Where one turn sends some rows of the set: a few examples, then the rows asked:
kez: [  2.8 -29.6 -15.8  -2.3  -7.8  24.9 -33.2  -0.1  -7.2 -14.8  -9.3  10.2
  17.0 -22.6 -11.5  -7.4 -20.5  -3.7   1.2   7.0  12.0   3.2 -16.6]
goni: [ -2.5   5.4  -2.5   9.8   4.6   0.4  34.2   7.5   9.9  29.2   4.5   7.3
 -12.5 -11.2  11.3 -15.8   9.2  34.6   7.4 -10.6 -10.8   9.8 -18.0]
sili: [ -6.3  -2.8  24.0 -22.2  -4.2  -5.8 -26.6  -3.7  -5.4 -32.9  15.1   8.8
 -13.0  -4.8 -12.4  10.8  21.9  -7.1  -4.5  19.7  -4.3 -16.1   8.8]
getem: [  0.0   9.0   0.1   9.0   5.9   0.6  35.2   7.1  11.1  28.2   2.2   9.0
 -14.4 -11.3   9.4 -15.1   7.0  33.5   6.1 -12.6  -7.1  13.7 -19.2]
Lukom: [  0.6   8.5  -3.0   9.2   3.1   3.7  33.5   8.3  12.2  31.7   2.2   7.8
 -12.0 -13.0  11.2 -13.3   3.3  31.6   4.6 -11.3  -7.1  12.4 -21.5]
mon: [  1.6  22.5  11.9  10.1  -4.9  -8.1  29.4   4.2   7.3  30.2   0.9  -8.3
 -25.0   5.5  15.3  -3.9  15.7  21.2   6.4   3.9 -11.4  10.0 -10.9]
Simop: [  0.4   2.5   1.2 -23.0 -28.4  14.1 -35.3   4.5   3.5 -11.2  13.1  -5.9
  -0.1  -4.9   4.2  24.9 -10.4 -13.3  -6.7  25.6  -1.9 -20.0 -12.1]
kapu: [ -6.6 -39.7 -21.1  -1.3  -3.0  15.4 -34.4  -1.5 -13.1 -16.9  -0.4   6.2
  23.7 -20.8  -8.5 -13.5  -3.1   3.0   8.4   9.2  -0.4  -1.6 -11.7]
Sib: [  0.7  21.8   9.7  10.6  -5.4  -6.9  27.9   4.0   6.3  31.8   3.6  -9.2
 -22.6   6.5  17.4  -3.4  16.7  22.1   7.7   5.8 -14.9   9.3 -12.3]
Zuzi: [  1.8  24.2  11.7  11.5  -6.3  -4.8  30.1   4.9   7.9  31.9  -0.1  -8.0
 -24.2   5.6  15.7  -2.4  11.8  21.4   5.5   4.7 -10.1  10.4 -13.5]
mib: [-10.8  -9.7   1.3 -21.4 -17.2  -2.3 -35.5   0.4  -7.7 -19.0  24.4  -7.6
   3.8  -3.9   3.5  14.6  15.9  -4.3   1.7  24.2 -16.3 -24.7   2.1]
Lofos: [ -5.7 -37.4  -4.7  -1.7   6.8   9.4 -28.8  -5.4 -15.2 -28.8  -3.2  17.4
  11.8 -22.7 -19.8 -18.3   8.0   1.8   4.4   4.7   3.5   2.0  -2.7]
marik: [  3.9 -27.5  -0.1  -1.4   3.1  18.1 -26.3  -4.0  -7.6 -25.4 -13.1  20.6
   7.6 -23.2 -22.7 -12.4 -10.3  -3.5  -0.7   2.4  17.6   7.4 -10.3]
sal: [  1.9  23.0   8.6  10.1  -6.5  -4.4  27.1   5.6   7.4  33.5   1.3 -10.8
 -22.5   6.8  16.5  -2.2  12.8  22.0   7.1   4.7 -11.8  10.5 -13.6]
muze: [ 30.7   9.3  -2.3 -15.6   9.5 -17.4 -19.6   5.1 -17.2 -19.5  -4.7  15.4
  15.4  -7.3  -5.3  15.2 -12.0 -17.0  23.3 -16.0  18.1 -20.1   0.3]
Vukas: [ 21.3  -1.4 -15.2 -15.5   6.6 -22.2 -25.9   7.4 -23.9 -15.9   6.4   4.2
  25.0  -5.9   3.4  11.1  -2.8 -11.0  29.1 -12.4   5.1 -27.4   2.7]
bimo: [ 24.0   1.1  -2.9 -15.9  14.9 -23.8 -19.6   4.5 -23.4 -22.3   2.8  13.9
  17.8  -6.1  -5.7   7.8   1.7 -12.2  26.8 -16.5  10.8 -22.7   7.3]
tulob: [  4.2   9.4  24.6 -22.3 -13.5   9.2 -27.5  -0.3   5.7 -25.5   3.0   9.3
 -15.8  -6.8 -12.6  21.8  -5.7 -16.6 -11.6  19.9  10.2 -11.5  -3.4]
sanuk: [ 27.7   6.2 -13.9 -16.2   2.1 -14.7 -24.7   8.8 -17.2 -12.4   0.1   5.9
  23.0  -6.2   2.7  16.8 -16.9 -15.2  24.4 -13.0  13.5 -24.2  -4.6]
roz: [ -2.1   7.3  -4.3   9.6   2.9   2.5  32.6  10.0  11.9  32.7   5.8   5.3
 -10.3 -11.4  13.0 -14.2   6.3  34.3   7.5 -11.4 -10.5  11.0 -20.6]

sanuk -> muze
Sib -> sal
Now find these:
sili -> mib
Lofos -> kapu
roz -> Lukom

